rotation steps, each row followed by its count of steps:
The counts run from 0 to 228.
[149 133 114 119  84  96 138  95 111  89 110] -> 68
[122 126  77 134 118 133 161  91 154 135  99] -> 137
[150 110 152 156 123  76 143 116 138  94  98] -> 21
[141 132 109 132 122  80 180 156 103 153 140] -> 27
[134 177 105 134 126  86 173 102 135 144 129] -> 19
[176 114 146 160  85 110 104 112 124  96 107] -> 208
[148 171  94 143  86 101 137 117 106 163 143] -> 206
[110 130  81 126 122 102 185 119 131 155 125] -> 180
[165 141 131 145 122  74 154 157 102 153 144] -> 166
[133 105 111 176 124 107 138 162 130 181 128] -> 44
[125 168 106 131 130  77 175 116 125 148 131] -> 219
[163 145 144 184 134  91 133 141 144 158 123] -> 157
[140  71 127 177 108 119 117 131 139 134 103] -> 143
[145 120 152 158 143  66 163 156 125 140 119] -> 22
[146 168  93 118  98  90 167 119 105 137 140] -> 167
[144 183 103 129 118  96 168  93 140 136 128] -> 215
[181 129 143 143 132  93 163 165 110 137 126] -> 170
[146  83 146 161 142  94 161 142 145 106  95] -> 178
[159 118 109 128 127  96 183 163 106 154 134] -> 227
[184 111 139 173 110 126 116 146 132 139 115] -> 52
[136 132 105 150  68 106 108  78 122 119 112] -> 7
[149 148 110 137 148  95 190 146 134 158 125] -> 175
[141  78 131 178 136 111 139 149 154 139 103] -> 139
[132 167  88 140  87  98 125 110 114 165 143] -> 106
[174 110 142 163  90 102 100 119 118 103 109] -> 108
[157 140 130 139 107 103 144  74 145  91  98] -> 116
[159  80 138 142 120  96 158 161 109 110 111] -> 226
[162  94 144 160 152  98 161 144 146 111  98] -> 78
[153 110 135 187 131 114 127 148 154 162 109] -> 0
[117 130  87 108  92  96 174  98 108 125 126] -> 224
[163  73 125 159 112 122 145 171 120 135 111] -> 187
[167 109 113 140 134 114 176 171 122 151 124] -> 131
[138 161 108 148 102 103 123  70 153 123 107] -> 59
[141 126  81 145  95 149 133  84 160 128  95] -> 194
[177 122 144 154  90 116 112 101 127  93 105] -> 12
[174 112 148 148 145 102 169 156 136 119 105] -> 174
[134 155  84 161 122 129 144 130 149 182 130] -> 97
[127 156  93 149  86 101 132 108 123 164 140] -> 6
[115  89  97 155  98 122 131  93 153 117  90] -> 42
[123 159  98 133  89  82 140  91 121 132 132] -> 163
[149 100  93 141  86 146 131  96 141 107  94] -> 190
[110  97  89 147  88 123 131  90 148 125  98] -> 142
[187 130 155 163 119  97 133 144 128 124 116] -> 113
[150 176  87 146 103 129 141  99 136 164 128] -> 154
[155  72 124 159 119 107 149 169 116 145 122] -> 87
[135 133  73 110  99 112 185 116 106 133 129] -> 128
[148 117  84 143  89 151 132  91 156 123  98] -> 94
[114 105  77 121  93 115 161  95 121 122 110] -> 85
[160  95 124 179 111 134 113 114 162 119  85] -> 195
[171 107 140 132 110 109 151 113 129  79  98] -> 73
[187 113 147 177 115 125 116 141 139 136 110] -> 152
[127 113 113 161  77 106 103  85 137 118 105] -> 103
[172 101 129 177 110 119 118 162 125 161 126] -> 148
[118 118  80 132 114 108 174 146 119 171 135] -> 184
[151  80 128 176 146 118 147 155 157 139 102] -> 39
[120 128  73 146  99 114 144 121 130 180 131] -> 45
[153  90 120 163  81 128 105 117 125 123 105] -> 147
[149 149 100 132  73 109 114  84 118 112 118] -> 207
[138  98 111 172 119 108 133 165 126 178 130] -> 144
[133 122 110 155  73 103 107  84 133 114 108] -> 203
[149 106 136 191 124 102 111 148 155 153 109] -> 100
[153 151 109 153  91 124 117  80 157 114 102] -> 155
[160 181 102 124  99 106 146  88 133 127 125] -> 15
[115 131  90 111  98  90 169  93 116 120 117] -> 124
[159 170 102 129  86 117 138  88 124 117 120] -> 111
[165 118 163 162 133  84 141 126 139  98 100] -> 117
[145 111  89 116 104 135 168  94 138 105  96] -> 33
[130 172 103 131 127  82 171 110 138 145 129] -> 119
[142 115  80 121 103 136 174  93 146 110  97] -> 133
[170 119 103 160 125 134 150 164 128 179 125] -> 92
[123 112  79 148  79 127 124  90 137 128 109] -> 46
[176 174 124 146 138  94 159 145 123 160 141] -> 114
[132 106 114 134 114 108 161  93 151  90  89] -> 177
[133  73 133 155 124  98 148 130 145 106  94] -> 82
[174  82 127 168 116 141 129 143 141 128  98] -> 191
[164  79 127 142 117 125 155 129 139 104  88] -> 34
[128 127  73 126 108 132 168  93 150 128 100] -> 37
[167 117 148 176 114 103 109 116 149 121  99] -> 156
[189 136 155 163 118  97 131 153 117 144 128] -> 209
[140 135 108 140  69 112 111  82 122 115 121] -> 107
[180 133 143 145 128  92 163 160 103 137 132] -> 70
[147 140  76 119 121 132 189 131 128 155 124] -> 132
[132 143 109 170 119  96 130 147 129 183 141] -> 201
[158 145  94 158 103 124 136 143 120 181 137] -> 149
[173 133 137 144  99 108 134  92 138  90  96] -> 212
[153 177 101 127 115 104 159  89 133 135 127] -> 115
[105 134  73 144 102 117 153 108 143 168 125] -> 141
[153 131 113 117  81 100 143  93 110  91 114] -> 168
[117 108  69 120  84 126 156 101 123 132 114] -> 185
[166  83 135 143 116 107 156 156 121 104 104] -> 30
[142 106 118 180 100 118 108  95 160 118  93] -> 99
[176 126 161 165 132  91 138 128 142 111 106] -> 17
[156  90 139 153 118  82 158 161 107 117 112] -> 126
[156 100 150 172  95  96  96 137 125 125 111] -> 204
[167 151 137 180 136 100 137 144 140 163 128] -> 57
[158 133 154 175 129  79 123 145 137 149 120] -> 61
[125 146 110 128 102  84 153  79 132 102 104] -> 120
[150  73 120 169  84 121 106 122 133 120  99] -> 47
[168 115 112 138 132 107 180 173 112 151 129] -> 31
[131 151  89 119 123 107 182  99 140 126 108] -> 176
[145  90 118 125  94  97 156 106 115  81  97] -> 225
[161  84 120 150 122 132 154 122 148  98  81] -> 134
[127 116  99 165 137 111 156 156 146 184 124] -> 140
[149 103 145 150 133  71 160 158 120 131 122] -> 222
[132 129  76 107  96 105 179 109 109 124 122] -> 28
[178 118 146 184 115 114 112 120 149 120 102] -> 56
[140 179 105 155 120  95 148 116 136 168 134] -> 158
[140 139  87 138 135 128 187 141 141 164 123] -> 36
[138 130 117 146 153  93 184 152 135 154 120] -> 79
[136  86 120 159 134  96 160 170 117 153 117] -> 183
[116 105  97 133 108 103 165  92 143 103  90] -> 81
[131 149  99 171 122 113 139 135 147 187 133] -> 1
[158 169 102 116 114 101 175 131 112 145 137] -> 71
[130 148 113 133 112  86 153  80 140  93 105] -> 20
[137 144 103 172 122 102 131 138 137 183 132] -> 101
[131 135 101 129 124  76 177 149 104 157 139] -> 223
[150 151  77 140  80 141 129  96 130 152 121] -> 150
[126 142  82 151  99 131 128  77 159 144 104] -> 98
[136  65 128 155 108 102 144 135 139 104  88] -> 182
[151 118  88 143 115 127 163 162 111 182 134] -> 188
[158 150 104 111  92 111 160  93 119  98 108] -> 72
[152 142  86 154  97 129 140 140 116 183 138] -> 49
[136 153  86 117 119 110 188  96 142 119 108] -> 76
[145 147  73 146 115 145 155 120 142 171 121] -> 193
[140 122 130 139  82  84 122  86 119  89 113] -> 164
[177 108 150 141 110 100 143 128 114  89 110] -> 169
[135 137  92 144 137 123 182 144 142 172 117] -> 136
